In the rows, 128 means zero.
The same turns and mirrors carry the whole set onto itself and the rows of a family onto each other. Which other rows belong to the same family as each row named below? List them in the order they appear above.
These 40 rows form 8 families of 5 rows each.
tet: [102  96 107 118 154 107 104  72 120 119 111 145 139 145 137 134 106 138
 141 126 165 115 168 123 129 137  81 137 106 141 122 153 121 133 137 151
 159  96 110 135  96 152 128 129 115 129 140 150 122 120 139 133 113  99
 120  97]
Sesa: [115 132 143 138 131 129 117 140 116 100  64 139 126  88 126 124 135 130
 107  88 133 117 114  82 121 143  76 174  78 150 134  96 147 104 178 119
 155 148 103 131  96 141 133 166 146 142 112 137 132 102 117 100  98  99
  94 122]
gez: [109  91 123 121 113 124 107 108 139  89 108 140 105  94 128 139 132 109
 114 139 143 121 156 115 105 139  81 103  90 129 135 135 151 151 174 130
 144 162 142 121  91 148 125 168 127 134 121 128 125 115 136  95 107 117
 137  93]
Nup: [129 114 124 143 162 125  95  80 136 100 103 131 137 176 137 118 141 110
 117  71 138 107 140  98 108 132  81 152  88 147 117 132 145 128 115 145
 153  83  92 132 125 151 140 133 121 127 120 156 124 108 146 147 111 115
 106 113]
rirap: [ 84 130 112 117 119 130  99 120 130 111 102 149 119 101 118 120 132 125
 147 124 147 124 143  99 105 130  96 143  80 138 136 125 158 135 179 115
 134 145 138 135  96 129 126 178 125 155 144 135 132 110 133  96  97  95
 131  96]
Gule: [108 135 121 135 149 118  94 107 150 120 108 115 135 156 130 119 125  98
 145  64 133 110 119  78 114 143 107 167 110 134 123 123 166 118 137 123
 133 134 115 139 148 129 125 139 124 145 139 144 122 110 141 141 105 112
  95 115]
Nukiz: [ 75 170 122 112 116 148 113 112 114 103  95 130 113 112 108 133 154 120
 126 109 122 113 134 113  89 132  88 136  77 151 128  93 140 134 188 119
 149 139 113 148 127 150 136 178 129 153 122 145 140 114 117  88 107  91
 113 113]
muzu: [114 108 139 114 133 130 123  78 114  88 102 117 117 132 142 163 133 119
 109 132 132 118 151 137 105 151  70  94 119 141 113 112 100 154 157 163
 167 133  95 143 125 187 142 139 122 117 104 151 123 125 133 102 125 121
 122 128]
vig: [126 100 149 141 120 122 110 123 125  88  80 134 114  78 127 147 135 106
  70 103 121 102 136 103 133 136  65 135 103 134 140 112 155 116 168 107
 163 158 115 112 101 154 109 147 131 123  95 125 126 112 125 105 110 125
  80 112]
dudo: [111 113 162 111 121 111  94 102 114  79  95  99 122 104 152 153 144  97
  75 111 125  95 144  95 121 134  59 135 109 121 115 109 148 114 196 115
 136 142 117 117 153 149 125 178 119 111 100 120 129 137 142 126 124 123
 107 102]
rizo: [107 147 153 110 131 126 102 112 109  90  81 114 132 107 139 130 151 103
  94  97 134 101 127  86 109 128  73 172  79 137 120 106 149 104 202 113
 139 130 102 120 151 142 142 187 134 123 112 123 138 134 131 123 107  89
 113  93]
ros: [116 106 143 131 157 114 103 102 106 102  77 143 137 126 130 130 121 142
 102  90 139 105 140 107 149 126  51 169 109 151 127 121 120 105 128 138
 175  89  93 134  93 167 131 120 118 136 108 153 112 106 131 137 130 125
  86 130]
bib: [ 67 164 110 102 140 116 122  95 116 132 111 113 129 143 117 137 115 131
 153  97 138 110 137 116 121 150  94 153 112 150 114 107 124 118 167 137
 153 137 112 159 149 146 134 137 129 155 137 151 126 118 113 119 119  90
  97 116]
Kire: [ 95 133 122 118 159 108 126 121 133 110  97 123 135 114 124 101 124 121
 159 108 156 142 127  96 115 153 117 159 110 154 128 111 121 137 168 142
 116 128  96 131 154 124 127 147 115 145 159 152 145 115 133 117 114  98
 103 105]
navar: [112  93 138 123 132 112 115 116 144  80 108 120 110  87 122 126 141  92
 106 132 134 131 148 116 113 142  96 102 123 134 136 120 135 161 168 129
 121 150 116 109 148 141 105 146  99 125 131 138 139 120 144 108 128 139
 102  98]
fef: [ 96 125 118 128 135 116 122 125 133  83  97 138 110  99 107  97 160 114
 107 111 139 129 151 105  98 135  90 134  65 155 130 107 143 143 177 124
 118 119 112 112 134 119 120 176 115 143 132 146 158 103 126 104 113 106
 106  86]
Rosiz: [121 132 132 148 129 138  94 122 143  91  93 123 121 136 139 118 156 104
 126  76 124 121 118  71  83 144  94 145  71 138 123 101 167 133 160 126
 126 140 111 139 122 128 137 186 130 139 123 146 135 101 143 110  92 114
 116 122]
vab: [ 92 120 133 112 104 129 115  97 126  91 107 122  95 111 117 155 150  98
  93 128 120 111 150 133 111 137  76 101 112 131 119 100 145 151 181 111
 155 163 132 128 137 171 120 152 127 137 105 129 132 108 123  89 119 117
 119 109]
rimut: [123  80 140 128 155 109 118  97 122  75  93 131 122 125 144 117 145 128
 115 134 151 143 153 118 110 144  80 112 109 148 117 113 101 164 149 162
 129  97  86 120 127 156 132 146 101 117 131 158 143 107 150 112 128 131
 123 117]
dozeg: [ 95 131 128 118 136 110 130 126 123 118 101 117 116 112 130 113 105 139
 149  84 154 106 102  97 124 149 119 149  98 129 134  96 143 115 163 141
 162 148 108 135 149 117 138 151 113 153 129 133 119 117 106 120 118  69
  90 122]
dob: [109 121 159  94 155 108  95  88 104  92  90 112 137 143 142 128 134 115
 107  97 146 102 137 102 140 117  51 177 117 138 107 125 125 108 158 135
 157  89 104 126 153 171 152 137 120 132 112 133 113 125 142 155 142 114
 126 107]
Nos: [149  82 145 146 147 122  99  88 145  88 102 111 129 157 164 144 132  99
 117  95 135 121 130  95 105 156  87 117 120 126 114 121 139 147 129 153
 143 134  95 131 128 161 135 138 121 108 116 147 120 113 157 126 108 135
 117 132]
letot: [135  98 139 144 123 132  91 103 156  79 108 124 107 133 130 131 157  75
  90  88 120 107 136  97  98 132  82 117  96 126 127 123 177 145 142 115
 141 145 125 113 129 151 122 152 123 126 105 131 125 105 147 121 110 135
 115 107]
moz: [103 113 132 115 151 116 118  94 113 106  97 144 115 138 119 102 120 138
 126  86 159  96 121 123 138 113  93 152  99 135 131 117 134 124 124 137
 186  82 100 121 138 152 141 118  98 151 119 137 109 108 116 141 138  77
 101 116]
rated: [136 136 112 136 142  82  96  80 132 104  94 133 109 149 137 132 125 125
 143 108 164  86 128 106 151 124  66 137  95 135 114 107 118 120 159 128
 157  97 100 120 118 163 159  99 133 146 114 155  84 113 130 119 138 104
 119 117]
duv: [ 90 133 120 107 150 124 116  62 106 113 104 135 128 158 118 140 132 124
 120 112 142 106 156 143 125 127  75 137 114 152 113 124 111 135 140 140
 175  87  93 141 135 181 136 114 119 134 119 151 127 116 124 127 125  95
 110 112]
Larut: [110  79 149 130 111 114 110 105 124  83 106 123  91  98 138 139 129 117
  89 116 137  97 130 122 129 130  89  89 118 107 135  99 152 145 155 121
 167 143 123 112 138 145 113 147  88 128 101 120 116 115 128 110 134 114
  94 125]
vevob: [101 111 118 113 167 100 123  96 133  97 112 134 127 131 105  97 129 113
 124 105 153 123 157 125 131 131  87 145 108 157 126 140 117 139 133 147
 140  88 102 115 147 146 124 113 104 144 139 154 131 112 134 145 140 118
 102  88]
darad: [106 147 152  93 153 109 111 111 112 104  89  99 142 126 140 124 126 113
 127  85 146 105 119  84 126 140  75 190 104 142 114 119 131  96 184 141
 145 130 104 133 162 148 156 156 138 138 123 131 119 136 128 146 125  92
 117 102]
mopu: [126  76 126 123 136 123 106  80 128  93 105 142 124 116 145 149 120 118
 120 148 156 122 162 129 113 140  80 102 111 132 131 150 123 157 150 151
 157 128 112 123  90 170 128 140 119 112 126 140 121 127 148 110 109 114
 135 103]
mer: [127 163 107 152 115 102  92 101 134 101  84 135 104 110 133 137 143 114
 130 112 149  81 119  90 125 127  86 130  69 128 129  87 145 119 201  95
 137 130 104 115 118 134 141 147 136 141 117 144 108 122 127  86 107  88
 102 109]
fak: [123 107 172 109 141 119  88  92 101  74  88 103 136 122 163 151 141 116
  94 115 132 106 140 100 119 130  48 136 117 129 113 116 116 122 172 147
 148 107  95 129 140 171 145 164 108 110 104 137 116 141 156 136 136 135
 123 122]
Supif: [149 126 128 147 128 102  83  82 130  83  89 130 107 123 148 152 135 118
 130 128 150  86 127 107 133 122  64 103 103 125 127 104 114 141 167 132
 152 109  95 120 108 172 153 118 117 129 108 157  81 129 151 100 137 129
 120 133]
bidu: [130 171 104 138 139  95 102  99 138 111  94 125 117 124 128 131 119 119
 157  96 159  82 114  91 133 136  89 146  79 138 130 107 126 109 181 129
 149 126  96 127 125 140 158 121 142 151 123 155  90 132 121 110 122  88
 101 109]
Lubo: [106 124 136 136 114 137 115 124 115  86  88 140 100  90 127 115 147 131
 103  98 137 100 116 105  96 126 100 118  62 130 145  90 155 132 173 123
 163 129 102 120 123 126 131 188 102 137 108 130 135 117 116  97 109  79
  96 117]
bonaf: [136  81 158 143 139 117 105 106 110  91  74 126 132 102 157 159 118 131
  92 115 133 113 133 103 138 147  60 130 128 134 128 110 119 124 151 142
 164 133  90 130  94 169 121 137 118 109 103 144 117 118 143 112 117 138
  88 143]
zomor: [134 133 117 152 108  92  86  97 140  84  99 121  93 107 142 156 139 112
 113 121 138  77 135  99 128 134  65  92  87 119 127  92 137 128 191 112
 139 142 118 116 113 144 135 142 124 133 101 146  93 127 136  91 129 126
 103 118]
Ratu: [103 134 140 123 151 115 112 130 120 122  79 130 139 107 121 123 106 131
 134  80 140 111 113  88 151 139  80 193 118 148 133 116 136  95 151 126
 163 138 108 138 114 147 128 121 133 153 127 141 112 109 121 129 119 110
  82 126]
degi: [125  82 152 127 143 120 117  98 107  83  94 124 114 124 155 132 118 149
 123 111 151 112 122 119 119 137  83 102 110 126 129 104 108 145 133 173
 177 105  87 134 120 159 148 143  89 126 108 147 106 122 136 120 139 112
 111 147]
gil: [ 79 137 101 113 147 116 102 103 126 130 111 141 140 125 120 121 105 137
 167 112 156 116 148 103 118 137  97 157  93 144 136 145 136 120 155 140
 145 120 125 147 104 127 129 150 118 153 154 150 121 125 133 126 108  93
 112  97]

Which other rows belong to the same family as navar? Kire, fef, rimut, vevob
Which other rows belong to the same family as gez? tet, rirap, mopu, gil
Which other rows belong to the same family as bonaf? Sesa, vig, ros, Ratu
Which other rows belong to the same family as dob? dudo, rizo, darad, fak
Which other rows belong to the same family as Lubo? dozeg, moz, Larut, degi

